One turn sends every row of this set to another row. A few are shown first. Where does it send the rows asked after them?
metil: [ 11   8   9   2  15  -3 -20 -37  -9   2 -27   0 -28 -11]
soro: [ 28 -12  -8 -29  28  33 -17  14  14  17 -15  -2  -4 -28]
fasik: [ 22  -1 -40   2  18  -5 -26 -12  14   7 -10  40  -9 -16]
Mitek: [ 16 -14 -44  -5  28  18 -22 -13  20  12  -6 -38  -5 -19]
lipu: [ 27   7 -43  12 -14 -16 -11 -15   7   6  14 -10 -20 -28]
pomu: [ 27  16 -20 -23  22  -3  20 -21   5  11 -39   8   2  -3]
Bok: [  5   0 -14   1  12  31  -8 -21  -1  27  -1  26 -25 -28]
Nov: [ 26   1   1   6  29   8  15 -20  14   6 -21  11  15   0]
Vanel: [ 51   1 -16   4  20  30 -24  -8   9   2  11 -24  -2 -34]
nogur: [ 15  13 -18 -41  14  -3  21  -8   5   9 -10  22  -8 -10]
rute: [ 28  29 -28 -30  -6   8 -18 -17  35  10 -11 -29 -15  -3]
pepot: [ 48   4  -5   3  32  -3  -4 -32  14 -17  -4  18 -25  -4]
Mafib: [ 30   2 -29 -11   6 -11 -50   3   5  16   2 -20 -31  -2]
Madan: [ 21  15 -11 -25  44  -1 -27  -3 -19   9  -8 -20 -15   6]
niso: [  1  -9  -3   4  25  30 -16  16  10 -11  -1  -8 -23   0]
Pugug: [ 10   9 -19 -25  13  16 -31  -7  23 -12  16 -33 -22   1]
gelo: [ 25   8 -46 -27  16  -1   0 -25  13  13  11 -31  -6 -36]
duz: [  3   2  -3  35  27  -2  -7 -11  -7  11  -8 -20  -6 -13]
Gudo: [ 19   6 -34 -31  30  17 -12  -5  30  15 -32 -24  -1  -2]
Raku: [ -3  -7   7  12  -2  11 -11  13  19  12   7   2 -24 -11]
Tikin: [ 38   0 -26 -40  -6  -2 -21  -4  18  34 -12   4 -14 -19]
vul: [ 53  28 -17 -23  23   5  -6 -32 -11  10   2 -15   1 -17]
Bosam: [ 43  19 -24  18 -19   3  -9 -20  24  -2   0 -15 -19 -16]
podo: [ 35  21  -9  10  29  15   8   1  12   4   4   8 -42 -36]
fozuf: [  9   8 -26 -48  38   6  -2  -7  10  -4  11 -19  -9 -12]
Gov: [ 39  18  -6  14  -7  -1   9  -1  37   7  -4   7  -8 -21]
Tupet: [  0  -6 -11 -17  17 -18   4  -4   6  13   2  28  -8   5]
nuvad: [ -2 -16 -21  15  39  10 -19   6  -6  -2 -15 -17 -14  -6]
natu: [ 13  25 -20  10  18 -20 -28   3   5   3 -31   7 -28 -32]
monom: [ 21  18 -28  15   8 -39   3  -9   3  12   6   0 -11 -18]

fozuf turns into gelo
nuvad turns into pomu
And these:
Raku turns into Tupet
Madan turns into vul
metil turns into pepot

One turn sends every row of this set to another row. A few are shown first. Where does it send the rows asked after them?
Kad: [ 19   7 -18  -3   2  18  -1  -9 -22  -7   2  17]
veve: [-30 -23  26   9  -1 -28  -6  -3   7 -10 -15 -10]
gire: [-21  17  -2 -10 -11  -6 -16   9  13   3  -2 -34]
taseg: [  9 -18  43  15  17   4   1  -1  -9   2   3 -11]
nis: [-27   3 -17 -18 -13  -9   6 -25 -20  16  13  13]
Gok: [-35 -25   2  -9  29 -15  14  -9 -24   2  13  -1]
maset: [-13 -42  30   2  -2   6  -6 -19  -5   8   2  15]
Turu: [-11  27  20  -5   5   3 -21  -2 -36  -2   0  -4]
tol: [ -7  14  24  -7   4   9  15 -12 -44   3  -1   6]
lapo: [-15  26 -19   7  -1  10   1 -31 -25   0  -1  -6]
nunot: [-23 -18   4 -36  19  11 -10 -12 -22  17   9 -12]
Zeti: [-18  -7  -7  -4   7 -13  26   6 -26 -21   0 -22]
senur: [ 12 -17  34  14  13  -6  16   7  -8 -13  -2  -8]
zem: [-14  -2  -6   5 -12  -2  -2  13  22  -3  -9 -33]
Sepin: [-39  13   1   2  -6  -9 -28 -23  -4 -14   2 -11]
kubel: [ -3  -1 -25 -10  -9 -16  23  11  -9 -11  -8  -4]
nekat: [ 25 -12 -15  -2  17 -13  14  -9  10  -2  -3   2]
Gulug: [-20  -8  19   0  17 -18  13   2 -33   8 -26  -5]
deru: [-16 -36  -4   9   5  12  16  -9  25  12   1  -2]
vezu: [-13  18 -16 -23   1 -18  12  -2 -22  -9  10 -15]
zif: [-23  -7 -22 -21  -4  22   5  -2   3  26  -4  15]
tifu: [-14  -9  24  -1   1 -13 -14  -2 -13   3   1  42]
ditob: [-14 -41   0  -5   5  23  23 -10  -2   7   2 -11]
nen: [ -9  -4  -8   4  -5 -19 -11 -11  37 -11   2   3]
zadup: [-21  -2  12  -3   0  -8  -7  10   7  -4  -2 -46]
bodi: [-22  -8  11  23  -4  13  -5 -19 -15 -16   6  32]
vir: [ 13  23 -12  15  -5  13   2   3  10  -8   0  15]
zukat: [11  7 -3 26  1 23 -1  1 17  2  0 14]
zufek: [  8 -10  11   2  28   4  24  12 -13  -6  -4  16]
miko: [ -9   4  28   3   5  -6 -18   1  12   5   1 -37]
nozi: [ -8  23  18  -1   4  11 -32  -3 -26  13   0   3]
madov: [-29   2 -23 -13  -3  14 -24 -13   3  25   1   6]
Bope: [  1 -14  19   4  14  -4  -8 -24  -3 -15  28  25]
midep: [-31 -13   9  -5  15  18 -33 -18 -14   5   8  21]
fas: [-28 -28  22 -16  11   0 -12 -18 -18  18   6 -21]
remen: [-17 -12   6   2   5  15  -1 -19  20  14  14  33]
Sog: [-11   2   8  23  -3  10 -10   8  25  -2  -8 -29]
puzi: [ -7 -36 -29   2  -2  -4  10 -11  -6  -5   2  11]
defo: [-12  17   8   4 -11   0 -29   9  11  12 -13 -21]

nozi turns into zukat
midep turns into remen
tifu turns into bodi
And these:
madov turns into deru
zufek turns into tol
nekat turns into Gulug
vezu turns into kubel
vir turns into senur
nis turns into puzi
Sepin turns into nen
zadup turns into gire
zif turns into ditob
miko turns into defo

